In the data rows, the value 128 means zero.
Here are some points, one per row:
tensor([155., 100., 113., 99., 93., 129., 90., 89., 122., 90., 90., 83., 151., 89., 100.,
        136., 83., 123., 170., 78., 135., 142., 87., 115., 167., 86., 123., 108., 84., 130.,
        98., 93., 154.])
tensor([150., 103., 130., 104., 94., 130., 100., 93., 124., 87., 90., 87., 150., 88., 105.,
        125., 84., 126., 177., 78., 137., 143., 86., 119., 161., 86., 121., 103., 87., 124.,
        94., 102., 152.])
tensor([176., 83., 65., 174., 167., 87., 143., 183., 107., 129., 154., 133., 71., 153., 131.,
        128., 149., 125., 108., 143., 116., 126., 143., 93., 148., 149., 101., 186., 143., 115.,
        89., 126., 168.])
tensor([87., 170., 116., 95., 164., 176., 166., 145., 181., 155., 159., 174., 156., 159., 183.,
        97., 154., 178., 136., 148., 158., 90., 134., 147., 130., 141., 133., 89., 149., 119.,
        164., 111., 102.])
tensor([145., 109., 137., 111., 100., 132., 41., 92., 141., 90., 69., 119., 147., 77., 124.,
        149., 84., 143., 166., 87., 169., 149., 79., 168., 166., 80., 150., 150., 81., 154.,
        91., 90., 154.])
tensor([97., 161., 135., 100., 149., 177., 165., 133., 177., 159., 153., 184., 148., 149., 188.,
        92., 145., 179., 131., 143., 157., 87., 132., 144., 125., 138., 129., 87., 145., 112.,
        165., 95., 103.])
tensor([78., 176., 98., 79., 180., 169., 160., 159., 181., 159., 168., 166., 158., 177., 181.,
        93., 176., 185., 141., 159., 171., 107., 139., 164., 106., 140., 133., 93., 147., 106.,
        162., 102., 113.])
tensor([112., 146., 165., 151., 107., 111., 131., 118., 101., 152., 129., 131., 141., 123., 97.,
        143., 130., 74., 99., 154., 71., 180., 165., 121., 90., 154., 152., 147., 143., 167.,
        142., 170., 109.])
tensor([176., 82., 71., 172., 162., 84., 111., 183., 96., 131., 163., 131., 73., 165., 138.,
        136., 160., 135., 95., 146., 129., 123., 134., 104., 149., 142., 94., 164., 145., 109.,
        87., 159., 176.])
tensor([142., 111., 157., 111., 98., 142., 136., 98., 133., 76., 88., 97., 140., 95., 111.,
        157., 95., 133., 158., 87., 151., 139., 84., 144., 150., 84., 127., 101., 86., 111.,
        95., 110., 149.])
tensor([179., 81., 58., 174., 172., 89., 149., 186., 113., 135., 148., 128., 65., 146., 120.,
        126., 144., 111., 107., 144., 104., 125., 149., 88., 147., 149., 101., 171., 142., 111.,
        92., 114., 160.])
tensor([102., 156., 159., 151., 101., 121., 118., 104., 109., 154., 130., 130., 115., 116., 131.,
        161., 108., 120., 68., 109., 112., 154., 139., 103., 76., 144., 100., 161., 148., 114.,
        159., 145., 79.])
tensor([89., 167., 112., 82., 170., 177., 171., 147., 184., 154., 160., 175., 159., 164., 180.,
        97., 163., 175., 134., 156., 160., 92., 146., 140., 145., 152., 138., 81., 164., 133.,
        159., 155., 103.])
tensor([93., 165., 129., 104., 144., 177., 168., 128., 174., 153., 149., 180., 153., 146., 177.,
        85., 143., 165., 127., 146., 147., 73., 134., 131., 135., 139., 119., 90., 148., 107.,
        163., 112., 94.])
tensor([80., 175., 105., 117., 138., 175., 167., 123., 168., 144., 145., 172., 160., 143., 162.,
        83., 144., 150., 117., 150., 137., 58., 133., 121., 136., 137., 106., 89., 146., 89.,
        163., 116., 83.])
tensor([176., 83., 64., 171., 169., 83., 160., 183., 110., 136., 146., 126., 69., 142., 110.,
        116., 141., 97., 120., 149., 91., 128., 164., 86., 155., 155., 105., 162., 144., 109.,
        88., 99., 156.])
tensor([159., 97., 100., 94., 89., 131., 81., 85., 125., 94., 85., 89., 148., 87., 104.,
        141., 85., 126., 166., 80., 143., 143., 82., 130., 171., 83., 132., 118., 82., 139.,
        98., 94., 150.])
tensor([106., 151., 167., 149., 105., 112., 124., 114., 101., 151., 129., 127., 122., 118., 114.,
        146., 115., 100., 77., 122., 94., 157., 148., 101., 88., 151., 109., 161., 148., 123.,
        156., 168., 85.])
tensor([176., 82., 70., 176., 169., 90., 127., 185., 106., 128., 158., 132., 75., 157., 132.,
        137., 155., 124., 100., 147., 115., 120., 146., 91., 155., 149., 101., 176., 142., 113.,
        88., 128., 169.])
tensor([140., 114., 165., 177., 139., 80., 72., 154., 74., 143., 153., 99., 47., 178., 125.,
        0., 196., 154., 77., 179., 197., 52., 142., 255., 66., 105., 255., 175., 87., 255.,
        138., 128., 220.])
tensor([141., 112., 149., 112., 97., 132., 107., 95., 124., 83., 93., 83., 145., 95., 99.,
        135., 94., 121., 169., 85., 138., 140., 85., 121., 171., 87., 119., 99., 88., 118.,
        95., 102., 153.])
tensor([114., 142., 171., 150., 112., 106., 122., 123., 98., 140., 132., 120., 134., 127., 94.,
        135., 130., 78., 85., 142., 77., 169., 158., 106., 83., 158., 121., 154., 154., 134.,
        150., 178., 90.])
tensor([104., 154., 154., 155., 112., 117., 111., 113., 108., 155., 127., 130., 132., 115., 106.,
        152., 116., 87., 96., 134., 80., 174., 155., 116., 74., 153., 139., 150., 147., 155.,
        160., 198., 118.])
tensor([141., 112., 159., 104., 95., 139., 157., 101., 126., 73., 102., 83., 152., 101., 102.,
        170., 91., 119., 161., 86., 125., 117., 91., 110., 147., 89., 103., 105., 92., 97.,
        106., 90., 164.])
tensor([144., 110., 156., 109., 98., 142., 151., 101., 131., 70., 90., 97., 143., 95., 112.,
        160., 93., 133., 157., 87., 150., 135., 84., 143., 141., 83., 122., 101., 84., 104.,
        98., 110., 146.])
tensor([176., 83., 63., 174., 170., 83., 153., 186., 106., 137., 150., 129., 64., 146., 121.,
        121., 143., 111., 108., 142., 104., 130., 148., 87., 160., 146., 104., 164., 138., 116.,
        96., 100., 159.])
tensor([87., 170., 119., 109., 149., 174., 164., 132., 173., 151., 152., 175., 156., 149., 174.,
        87., 145., 164., 121., 145., 147., 73., 128., 138., 119., 130., 113., 92., 135., 88.,
        167., 86., 90.])
tensor([130., 124., 179., 170., 120., 80., 133., 143., 78., 122., 151., 104., 69., 164., 131.,
        217., 159., 141., 227., 154., 130., 120., 155., 112., 108., 162., 104., 124., 173., 108.,
        175., 200., 69.])
tensor([115., 141., 171., 147., 112., 106., 124., 123., 98., 147., 126., 121., 132., 121., 95.,
        140., 127., 81., 80., 140., 82., 154., 156., 102., 81., 158., 112., 158., 155., 122.,
        152., 186., 88.])
tensor([158., 97., 105., 98., 92., 131., 65., 86., 130., 90., 75., 105., 145., 80., 112.,
        146., 86., 132., 165., 84., 157., 144., 78., 157., 169., 81., 145., 128., 83., 145.,
        98., 95., 146.])
tensor([155., 100., 116., 103., 97., 131., 52., 88., 133., 90., 74., 103., 145., 81., 110.,
        142., 88., 130., 166., 89., 158., 142., 77., 163., 159., 76., 139., 141., 79., 133.,
        95., 94., 139.])
tensor([116., 140., 167., 146., 106., 117., 119., 112., 105., 155., 128., 133., 139., 119., 102.,
        137., 121., 80., 106., 144., 75., 175., 160., 117., 75., 158., 144., 149., 151., 164.,
        143., 168., 109.])
tensor([113., 142., 165., 147., 107., 118., 116., 111., 107., 158., 129., 134., 134., 116., 108.,
        148., 117., 86., 97., 136., 78., 175., 158., 116., 80., 154., 144., 150., 145., 161.,
        152., 176., 111.])
tensor([116., 139., 168., 148., 108., 109., 134., 120., 101., 152., 125., 130., 141., 121., 95.,
        147., 133., 74., 87., 155., 72., 175., 164., 118., 89., 155., 147., 146., 146., 160.,
        146., 176., 107.])
tensor([81., 175., 102., 75., 181., 170., 168., 155., 180., 161., 167., 169., 157., 175., 181.,
        109., 176., 181., 138., 162., 166., 96., 140., 157., 123., 146., 137., 87., 155., 117.,
        157., 121., 111.])
tensor([91., 166., 116., 82., 170., 175., 165., 147., 184., 156., 160., 175., 158., 163., 181.,
        99., 162., 175., 134., 158., 160., 88., 145., 143., 129., 151., 133., 79., 160., 117.,
        158., 136., 105.])
tensor([137., 117., 160., 117., 100., 135., 116., 98., 127., 77., 91., 85., 143., 97., 100.,
        146., 97., 123., 162., 88., 144., 141., 85., 129., 162., 87., 119., 95., 89., 108.,
        96., 105., 153.])
There is one direction along which these points spread out most. How far along it is each point below, from 0 to 99? 50 is the average, and the first point above lies past it. One standard deviation of the points above along it is 16.
tensor([78., 176., 98., 79., 180., 169., 160., 159., 181., 159., 168., 166., 158., 177., 181.,
        93., 176., 185., 141., 159., 171., 107., 139., 164., 106., 140., 133., 93., 147., 106.,
        162., 102., 113.]) 27
tensor([114., 142., 171., 150., 112., 106., 122., 123., 98., 140., 132., 120., 134., 127., 94.,
        135., 130., 78., 85., 142., 77., 169., 158., 106., 83., 158., 121., 154., 154., 134.,
        150., 178., 90.]) 46
tensor([89., 167., 112., 82., 170., 177., 171., 147., 184., 154., 160., 175., 159., 164., 180.,
        97., 163., 175., 134., 156., 160., 92., 146., 140., 145., 152., 138., 81., 164., 133.,
        159., 155., 103.]) 27
tensor([140., 114., 165., 177., 139., 80., 72., 154., 74., 143., 153., 99., 47., 178., 125.,
        0., 196., 154., 77., 179., 197., 52., 142., 255., 66., 105., 255., 175., 87., 255.,
        138., 128., 220.]) 43
tensor([176., 82., 71., 172., 162., 84., 111., 183., 96., 131., 163., 131., 73., 165., 138.,
        136., 160., 135., 95., 146., 129., 123., 134., 104., 149., 142., 94., 164., 145., 109.,
        87., 159., 176.]) 46
tensor([116., 140., 167., 146., 106., 117., 119., 112., 105., 155., 128., 133., 139., 119., 102.,
        137., 121., 80., 106., 144., 75., 175., 160., 117., 75., 158., 144., 149., 151., 164.,
        143., 168., 109.]) 47
tensor([106., 151., 167., 149., 105., 112., 124., 114., 101., 151., 129., 127., 122., 118., 114.,
        146., 115., 100., 77., 122., 94., 157., 148., 101., 88., 151., 109., 161., 148., 123.,
        156., 168., 85.]) 47
tensor([115., 141., 171., 147., 112., 106., 124., 123., 98., 147., 126., 121., 132., 121., 95.,
        140., 127., 81., 80., 140., 82., 154., 156., 102., 81., 158., 112., 158., 155., 122.,
        152., 186., 88.]) 46
tensor([158., 97., 105., 98., 92., 131., 65., 86., 130., 90., 75., 105., 145., 80., 112.,
        146., 86., 132., 165., 84., 157., 144., 78., 157., 169., 81., 145., 128., 83., 145.,
        98., 95., 146.]) 75
tensor([176., 83., 63., 174., 170., 83., 153., 186., 106., 137., 150., 129., 64., 146., 121.,
        121., 143., 111., 108., 142., 104., 130., 148., 87., 160., 146., 104., 164., 138., 116.,
        96., 100., 159.]) 47
tensor([155., 100., 116., 103., 97., 131., 52., 88., 133., 90., 74., 103., 145., 81., 110.,
        142., 88., 130., 166., 89., 158., 142., 77., 163., 159., 76., 139., 141., 79., 133.,
        95., 94., 139.]) 75
